One turn moves every row onto another: examples first, then more rows asked
nogi: [ -1.1  10.7  -9.0  -1.5  57.0  24.8   2.1  -2.9  -9.5 -12.4 -24.2   8.6
   8.0 -13.2 -11.6  29.6   0.9  -5.5 -20.3 -17.2 -10.9   4.4  16.2  -7.2
  14.0   3.9   3.8  20.1  -7.7  -9.9   7.0  25.2 -12.8   7.2 -17.6]
nuka: [-13.1 -10.7 -21.5  -9.9  45.9   0.0  17.9 -15.8   3.2 -12.8 -10.6  -3.5
  -3.7 -42.0 -17.5  34.3  13.0 -21.5 -20.9   6.4 -35.0  18.6   9.4 -25.8
   3.4  17.0  -7.3  14.6  25.5  13.8   2.8  10.7   5.9 -22.2 -12.3]
dozu: [-14.3  33.0   3.8  -7.9  35.0  24.8  15.9 -17.0  12.7 -16.2  -7.1  -8.4
   9.0 -11.7   6.6  23.9  30.2 -11.5 -24.9 -14.4 -33.0   3.1  18.8   6.2
  13.0  18.1  10.3  17.8   6.9   3.1   5.2   5.2 -12.4   1.3 -17.5]
Fad: [-25.5  -0.6  -7.8 -30.0  33.1  -4.5   2.5 -33.3  22.6 -24.0   0.2   1.5
   0.9 -36.6   8.9  45.7  16.6   0.7 -27.0   3.5 -23.8 -14.1  17.1   1.9
  -9.2   9.8  19.2   0.1  23.9  20.3   8.6   0.7  -8.7 -14.5 -28.5]
pap: [-21.8   9.5  -8.1   4.7  13.2   4.4   7.2   1.5  -8.8   2.2  10.9 -30.0
 -11.8 -35.3  -1.4  23.7   9.9   9.3  -2.8  -9.1  12.2   5.3 -10.2  13.3
  29.3  -8.2  10.5   7.0  36.1  20.3  40.7   3.2  11.1  16.0  -8.3]
nobab: [-15.4  -3.1 -13.1   0.2  15.9  -0.1   7.8 -15.5 -10.2  -7.4   7.4   6.7
   1.7 -38.5  -3.5  18.4   9.5   4.6 -32.1   1.5 -18.0 -17.1  26.3  19.4
  27.3  15.2  48.8  10.1   8.8   3.7   7.2  -0.5  52.6 -10.0 -23.7]
rogu: [-20.6  -5.2 -22.0 -35.0  32.2  38.0  19.6  -5.0   7.2  -9.6   4.7 -13.6
  -7.5 -13.6  -6.2  29.1  20.9  10.1 -12.5  -4.6 -23.3  22.3  22.3  -3.1
  35.8  15.6  21.4  15.7 -21.9   4.8  -2.0  19.6 -17.3 -20.8 -17.7]
Rovo: [-28.7  12.5  -5.8 -34.9  24.2  30.2  16.8 -13.5  23.4 -10.5   7.5 -18.0
   0.0 -10.5   6.6  25.3  36.0   6.2 -23.6  -3.7 -23.8   2.0  30.3   9.3
  30.1  25.1  28.1  10.2   0.9  11.9  -1.8   5.3 -16.2 -15.6 -18.4]
kote: [-29.8  13.8  -9.7 -13.8  24.0   7.7  -5.8  11.9 -19.2   4.5  13.6 -30.8
 -14.1 -34.5   4.3  28.6   4.1  23.2   1.2  10.9  -2.0  13.2  18.9  19.1
  31.5  -4.6  18.8   3.9  22.8  33.8  33.3   1.4  10.2  31.7  -8.3]
gofiv: [-15.1 -27.3 -36.7 -13.1  49.3  18.1   0.2  -3.6 -10.6 -22.7 -20.4  -6.0
  -2.2 -30.3 -17.5  35.7 -13.4  24.8 -30.1  26.8  -1.3  -1.2  16.6 -14.2
  19.4 -17.8  25.3  16.9   6.6  11.7  24.5  18.0 -15.1 -21.8 -16.9]
zonug: [-19.7 -19.3 -22.6 -10.8  53.8   0.3  13.1  -6.1   4.5  -3.8 -18.0  -7.5
  -1.6 -35.8 -34.0  29.5   3.1 -14.9 -26.6   5.9 -17.7  10.8  15.6 -28.1
  21.2  20.2  -6.5  13.9  33.3  11.2   0.1   7.2   5.3 -19.9 -11.5]
vuga: [-12.4   5.0 -11.8  -1.0   9.1   2.4   4.4  -9.2 -14.1  -6.9   0.3   2.8
   0.1 -27.4 -11.6  18.9   4.8   6.2 -29.8  -7.3 -21.0  -8.7  23.1  21.0
  24.1  19.9  46.3  21.7   6.8   5.2   2.5  -7.9  48.3 -13.4 -26.6]
zelu: [ -2.6  17.3  -6.6  -1.9  45.3  30.4  13.1  -7.2   0.4  -8.3 -18.6   3.2
   3.8 -16.2  -6.9  27.1  14.1 -15.3 -15.8 -16.8 -25.3  19.5  12.8  -7.3
  10.4  11.3   1.5  27.4  -3.4  -7.7   4.0  28.7  -5.9  -3.0 -15.5]
Mifot: [-17.8  15.1  -6.0 -12.7  38.8  -1.2  14.6 -22.5  15.3 -15.1  -6.9  -7.8
   6.5 -31.8  -1.9  31.0  23.7 -21.7 -34.0   2.5 -39.5   0.8  15.9  -6.7
   2.7  21.6  -0.7  10.0  30.3  19.7   1.0  -4.7  -1.4  -8.6 -12.4]
Lam: [-20.8   2.7 -12.5   6.2  17.3  -0.5   8.5 -16.6 -10.5  -8.4   6.1   0.5
   0.8 -37.1 -11.7  23.8   4.6   6.4 -22.6  -2.2 -25.4  -4.8  25.7  17.6
  26.0  16.6  49.4  17.3  12.5  -1.5   9.5  -6.4  49.6  -2.2 -31.9]
vufed: [ -4.0  -8.5 -15.7   3.3  53.1  27.1   9.2   8.3 -17.1 -11.9 -29.0  -0.4
   6.7 -22.1 -11.0  23.4 -13.5  10.8 -31.0   2.0  -4.3  -4.5   1.2 -12.7
  27.2 -19.3  17.5  22.3  -1.5   2.2  20.1  28.1 -16.3  -7.8 -13.6]
Sif: [-23.0   4.6 -19.7 -13.9  27.1   9.6  -5.1   6.2 -23.1  -2.3   7.7 -26.3
  -9.4 -41.1  10.9  17.7  17.4  -2.7 -19.0  21.8   8.3  -2.8  10.0  15.3
  18.1  -7.6   9.3   0.6  24.4  38.3  45.2   5.9  24.9  11.1   4.4]
visig: [-30.2   3.2  -4.9  -9.2  -0.2  -1.7   2.1  19.9 -27.9  -1.6   6.3 -23.2
 -12.4 -32.2  11.2  14.1  -0.1  15.3 -11.6  -4.4  10.1  -7.6  -4.7   9.7
  20.9  -2.3  20.1  12.6  25.6  37.7  30.4  -1.4   4.0 -14.0  -7.6]
feden: [-19.8 -22.9 -17.2 -29.2  42.8   3.4  -0.3 -26.5   7.5 -22.8  -5.8  11.5
  -7.0 -43.9   5.6  50.8   3.3   3.7 -11.9   6.3 -15.6  -4.3  12.4 -10.9
 -13.3  -0.9  18.6   2.3   8.9  11.9  12.4  23.7  -6.4 -21.5 -32.2]
dumom: [-26.5 -20.3 -17.7  -5.6  59.5  13.9  12.2  10.3  -5.9   1.5 -28.9 -11.7
  -0.5 -34.5 -32.2  24.7 -20.4   3.3 -29.7  17.2 -13.9   5.9   7.5 -24.2
  30.0  -7.3  10.1  26.1  27.0  17.3  13.0  16.3  -1.5 -11.1 -14.6]
favo: [-37.1 -19.5   4.1 -45.2  42.4  24.0   0.8  -1.0  19.3  11.3  -6.8   6.0
 -10.0 -33.3  -0.5  35.6   9.2   9.4  -5.8   3.4 -11.9   3.5  32.0  -5.4
  19.2  15.5  26.3   9.3   8.5  18.5  -9.0  39.5  -2.0 -17.1 -27.1]
Lubun: [-35.4  10.9 -11.0   9.3   8.3  -1.1  12.8   0.0  -7.5  -0.4  14.8 -26.7
 -14.1 -37.4  -2.1  24.8   2.1  19.1  -3.4  -2.2  14.9   7.9  -3.5  13.6
  29.8  -8.3  15.9  14.5  30.6  11.7  40.0   2.6   6.5  11.9  -5.7]
Leku: [-16.8   3.2  -6.5 -16.7   2.6   1.2 -11.6  16.6 -25.4  -1.4   4.7 -24.2
 -14.7 -28.3  11.0  21.4   6.5  18.2  -6.4  -5.0  10.4  -6.8  -1.5  14.2
  17.9  -3.6  20.5   5.9  31.4  44.0  30.3   0.8   3.5  -4.5 -11.4]
bogo: [-22.3 -23.8 -27.9  -7.7  51.6  29.6  22.1  11.3  -8.8  -7.8 -11.2 -19.3
   0.7 -29.6 -19.8  19.1  -2.9  19.3 -25.4  22.8 -14.1   8.7  18.6 -21.1
  53.6  -6.4  24.2  15.6   1.8   7.7  16.0  20.7 -15.4 -16.3  -7.9]
fop: [-12.7  12.9 -19.3  -7.3   2.5  -3.9  -1.1  12.5 -21.4   5.5   6.9  -9.8
 -13.0 -26.2   3.8  17.6   5.9  23.5 -26.4  11.0  15.8   2.0  16.5  19.1
  27.7   0.9   9.1  12.5  19.9  32.8  16.6   5.7   8.9   3.6  19.5]
dufe: [-25.3   4.0 -10.8  -8.1  20.6   9.6   7.4  -9.9 -12.9  -5.6   4.3  -1.1
   1.8 -32.1  -7.5  17.7   5.1   1.6 -31.5  -1.0 -22.4  -8.5  26.8  24.3
  27.9  16.0  51.0  16.6  -3.5   6.0   8.8  -5.6  52.0  -3.9 -29.7]
sev: [-20.2 -28.1 -31.1 -22.6  51.1   9.8  -4.1 -24.2   0.9 -32.1  -7.7   1.1
  -3.0 -33.8  -5.2  46.6   2.5   8.0 -15.0   7.9  -0.4  -8.6  17.1 -13.0
  -1.0  -3.4  22.2   2.9   4.7  -0.7  25.4  17.2 -13.4 -21.8 -31.8]
guge: [-21.5 -19.4  -4.8  -5.7  49.7  26.7  -0.4  14.6  -0.5   4.2 -27.2   0.5
  -1.4 -28.1 -15.7  24.2 -14.6  24.3 -13.2  12.2   1.9  -3.4  24.3 -15.5
  33.7  -9.0  31.0  23.6  23.0   5.8  11.8  39.2 -13.5 -11.9 -19.4]
ruz: [-32.1 -19.7   7.3 -31.6  53.0  25.6  -7.0  11.4   7.3  10.8 -18.3   5.8
  -2.4 -28.3  -7.2  24.0   4.6   4.9  -5.6   1.6  -1.6  -8.8  36.4 -11.5
  24.7  16.9  25.4  11.5  17.2  10.5  -1.9  40.7  -3.6 -13.9 -25.7]
gud: [  0.5  11.1 -21.8  -7.8   6.1   6.3  -3.2   8.9 -19.0   2.8  10.8 -17.1
 -12.5 -25.3   5.3  20.0  18.5  19.0 -19.6   5.5  13.7   3.6  11.4  20.3
  32.7  -1.6   6.8   2.7  18.9  32.7  22.2   6.8   8.4  11.8  15.7]
sina: [-42.6  19.3  -9.8  -8.7  25.5   1.9  -1.0  12.4 -25.3   0.3  10.8 -24.0
 -11.9 -37.6   7.5  27.1  -6.6  19.3  -6.5  15.5  -3.3  10.0  18.6  17.8
  24.5  -6.3  19.7  11.5  12.1  29.0  35.7  -1.0  10.4  28.7  -7.2]
mabo: [-40.4   2.9   7.8 -43.0  34.2  16.3   0.2 -17.9  32.9  -0.3  -0.2  -0.6
  -2.1 -28.1   9.9  35.6  23.0   7.5 -20.1   4.1 -15.4 -12.0  35.2   9.8
  10.3  17.6  30.1   5.2  21.1  19.8  -1.7  16.9  -5.5  -8.2 -26.5]
pir: [-24.6  -3.8  -4.8  -4.4  13.4   3.9  10.4 -11.2  -7.6  -4.6   6.8   1.8
   0.0 -35.5  -7.3  18.0   3.7   4.6 -26.6 -10.0 -18.1 -15.2  16.1  18.8
  30.6  15.5  53.0  13.7   6.9   4.2   7.1  -4.0  47.6 -10.4 -34.6]
piri: [-22.6 -17.4 -28.2 -29.1  43.4  27.9  20.0   3.0  -6.2 -16.5   2.6 -21.5
  -2.0 -15.8 -16.0  25.9  13.6  11.7 -15.0   0.1 -21.2  14.1  22.9 -14.7
  46.7  18.4  20.5   8.5 -16.1   5.5   1.6   7.4 -22.1 -20.9 -19.8]
tesed: [-32.1   9.4 -15.8  -4.8  24.1   7.8   2.1   7.3 -24.0  -0.1   9.5 -17.7
  -8.1 -41.3  15.8  12.6  14.2   0.5 -22.3  24.8  14.0  -5.3  16.5  15.9
  19.8  -7.5  12.1   7.3  18.3  27.8  42.3  12.8  24.3   6.2  12.6]

dumom moves to vufed
fop moves to sina
Where do these go?
nogi moves to piri
gud moves to kote
mabo moves to Fad
vuga moves to dufe
favo moves to feden

